In the rows, 100 means zero.
Named turns come first, each shown by rows before and after it. Which turns, in which order, take the first row of each pair that follows to the second? Write the first one first, as in the answered first pair.
turn kitek:
[96, 98, 69, 133, 113, 116, 86, 89, 112, 95, 94, 124, 104, 101, 80]  ->  [99, 92, 79, 120, 106, 115, 69, 70, 114, 107, 107, 115, 108, 115, 87]
[105, 105, 60, 128, 103, 137, 34, 84, 135, 146, 115, 77, 141, 92, 51]  ->  [100, 109, 59, 131, 110, 143, 46, 114, 131, 150, 100, 78, 137, 77, 44]
[86, 83, 104, 117, 104, 100, 130, 80, 84, 87, 80, 121, 106, 107, 121]  ->  [87, 77, 113, 104, 98, 99, 115, 65, 85, 98, 91, 114, 109, 119, 124]
turn gom:
[112, 109, 118, 90, 109, 102, 90, 95, 76, 112, 133, 100, 107, 117, 94]  ->  [118, 107, 110, 103, 102, 94, 89, 83, 82, 110, 132, 103, 109, 120, 90]
[120, 109, 96, 90, 104, 107, 76, 72, 123, 106, 118, 87, 114, 94, 87]  ->  [124, 108, 87, 106, 95, 98, 81, 77, 127, 112, 106, 88, 114, 91, 81]
[95, 93, 106, 75, 96, 100, 93, 94, 103, 119, 100, 105, 96, 101, 93]  ->  [97, 93, 104, 77, 93, 99, 91, 86, 106, 115, 102, 106, 97, 104, 94]
[134, 84, 96, 118, 104, 88, 120, 77, 100, 74, 143, 115, 107, 126, 129]  ->  [138, 83, 84, 142, 93, 76, 130, 88, 104, 86, 123, 116, 108, 120, 117]
turn Rer:
[94, 110, 86, 63, 86, 129, 91, 134, 111, 120, 81, 84, 104, 99, 78]  ->  [97, 99, 101, 62, 57, 103, 104, 122, 103, 122, 72, 84, 106, 114, 99]
[97, 103, 115, 82, 113, 108, 108, 117, 86, 86, 103, 97, 96, 83, 106]  ->  [99, 98, 121, 83, 100, 96, 113, 111, 82, 87, 99, 98, 98, 91, 115]
[95, 99, 90, 99, 117, 91, 92, 84, 106, 93, 91, 104, 110, 94, 101]  ->  [92, 100, 91, 96, 123, 98, 91, 96, 104, 98, 89, 102, 109, 88, 97]
[91, 87, 119, 96, 102, 103, 93, 124, 89, 140, 96, 90, 99, 94, 94]  ->  [96, 79, 125, 101, 81, 81, 100, 100, 87, 132, 96, 93, 103, 110, 109]
Now pairs of rows:
(two turns a pair)
[100, 107, 88, 100, 123, 116, 82, 82, 104, 78, 120, 104, 104, 95, 95]  ->  [98, 109, 83, 106, 125, 122, 86, 113, 102, 100, 102, 100, 101, 80, 80] -> gom then Rer
[92, 105, 98, 100, 110, 107, 105, 98, 95, 67, 100, 106, 105, 91, 104]  ->  [91, 107, 94, 101, 114, 112, 104, 108, 97, 74, 97, 106, 104, 86, 97] -> gom then Rer
[89, 105, 120, 55, 126, 124, 72, 92, 93, 97, 130, 85, 95, 97, 113]  ->  [82, 109, 117, 69, 129, 123, 107, 141, 82, 93, 98, 93, 89, 74, 110] -> Rer then kitek
[87, 104, 116, 88, 108, 114, 97, 129, 79, 105, 104, 114, 116, 80, 119]  ->  [97, 106, 102, 108, 104, 98, 101, 89, 89, 68, 117, 127, 120, 91, 123] -> kitek then kitek
[104, 93, 104, 103, 85, 95, 103, 101, 99, 115, 98, 96, 103, 97, 98]  ->  [105, 93, 104, 102, 86, 95, 99, 99, 100, 116, 101, 95, 104, 98, 97] -> Rer then kitek
[94, 99, 116, 81, 96, 93, 107, 92, 94, 88, 105, 99, 102, 109, 110]  ->  [99, 105, 100, 94, 105, 99, 98, 79, 105, 80, 113, 102, 103, 105, 97] -> gom then Rer
[120, 78, 75, 109, 98, 110, 72, 144, 107, 125, 107, 116, 77, 137, 102]  ->  [116, 79, 84, 94, 107, 118, 67, 141, 103, 119, 117, 114, 76, 139, 110] -> gom then gom
[110, 97, 108, 86, 97, 105, 62, 94, 88, 115, 133, 97, 87, 105, 110]  ->  [105, 110, 88, 114, 111, 108, 98, 137, 84, 93, 105, 114, 80, 75, 97] -> kitek then kitek
[94, 113, 114, 94, 92, 112, 100, 119, 96, 123, 96, 88, 98, 101, 94]  ->  [103, 108, 111, 104, 76, 92, 100, 79, 101, 104, 106, 95, 102, 119, 105] -> Rer then Rer
[105, 85, 104, 91, 75, 91, 69, 98, 105, 144, 92, 83, 107, 109, 101]  ->  [110, 92, 88, 102, 86, 95, 59, 71, 117, 124, 109, 89, 109, 111, 93] -> Rer then Rer
